[[ 0.82  2.57 -2.80]
 [-2.88 -0.87  6.26]
 [-1.06  2.68 -0.99]
 [-3.75  0.06  6.24]
 [ 0.50  2.87 -2.75]]
->
[[ 0.82  2.57]
 [-2.88 -0.87]
 [-1.06  2.68]]

[[ 3.06 -2.05 -2.00  6.84]
 [ 3.55 -2.25 -2.54  6.07]
 [-5.58 -3.83  0.54  4.85]
 [-2.87  0.95  2.23 -3.10]
 [ 5.88  2.74 -0.62 -3.49]]
->
[[ 3.06 -2.05]
 [ 3.55 -2.25]
 [-5.58 -3.83]]

[[ 0.96  3.98]
 [-6.37  3.32]
 [-3.54 -1.52]
 [-0.98  5.16]]
->
[[ 0.96  3.98]
 [-6.37  3.32]
 [-3.54 -1.52]]

[[-0.76  5.50  3.95 -0.15  1.18]
 [-5.10  2.77  3.95 -1.72 -0.46]
 [-0.31 -6.58  3.95 -0.21 -1.68]
 [-7.06 -1.57  3.95 -2.47 -1.98]]
->
[[-0.76  5.50]
 [-5.10  2.77]
 [-0.31 -6.58]]

[[-0.52 -1.62 -1.00 -0.42 -0.85]
 [-0.52 -1.87 -1.21 -0.32 -0.93]
 [ 0.95  2.67  1.92  1.81  0.67]
 [ 4.78  2.58  7.88 -1.70  6.64]]
->
[[-0.52 -1.62]
 [-0.52 -1.87]
 [ 0.95  2.67]]

[[-0.77 -6.74 -3.30]
 [-6.80  6.62 -5.51]
 [ 2.52 -1.30 -2.04]]
->
[[-0.77 -6.74]
 [-6.80  6.62]
 [ 2.52 -1.30]]

[[-3.12  2.93]
 [-0.01  0.17]
 [-0.31  0.58]
 [ 1.49 -1.95]
 [-6.25 -2.04]]
->
[[-3.12  2.93]
 [-0.01  0.17]
 [-0.31  0.58]]
---
[[-0.76 -0.94]
 [ 0.84 -2.30]
 [ 3.92  7.33]
 [-1.36 -1.08]]
->
[[-0.76 -0.94]
 [ 0.84 -2.30]
 [ 3.92  7.33]]

[[-0.61 -0.37  0.43 -0.12]
 [ 2.09  2.55  6.97  3.54]
 [-0.80 -0.74 -0.73 -0.72]
 [-1.02 -0.85 -0.51 -0.72]]
->
[[-0.61 -0.37]
 [ 2.09  2.55]
 [-0.80 -0.74]]

[[-0.21  3.72  0.91  1.21]
 [ 0.48 -7.59  3.43  1.21]
 [-0.21  3.10  0.91  1.97]
 [-0.21  5.28  0.91 -3.19]
 [-0.21  0.80  0.91  1.21]]
->
[[-0.21  3.72]
 [ 0.48 -7.59]
 [-0.21  3.10]]

[[-5.99  5.30  6.59]
 [ 1.66 -2.72  2.68]
 [ 0.45  0.22 -1.10]]
->
[[-5.99  5.30]
 [ 1.66 -2.72]
 [ 0.45  0.22]]

[[-1.34  3.17  1.55  3.02]
 [ 7.69  3.98  1.87 -2.28]
 [-0.42 -2.76  2.49 -5.81]]
->
[[-1.34  3.17]
 [ 7.69  3.98]
 [-0.42 -2.76]]

[[-4.53 -2.90 -3.27 -3.08]
 [ 6.61 -1.40 -0.46  1.09]
 [-0.35 -0.92 -4.49 -1.16]
 [ 8.08 -0.57 -1.83  0.17]
 [-4.30 -3.11 -4.11 -3.31]]
->
[[-4.53 -2.90]
 [ 6.61 -1.40]
 [-0.35 -0.92]]

[[-0.37  1.96]
 [ 2.73 -0.36]
 [-1.02  2.34]
 [-7.88  7.18]]
->
[[-0.37  1.96]
 [ 2.73 -0.36]
 [-1.02  2.34]]
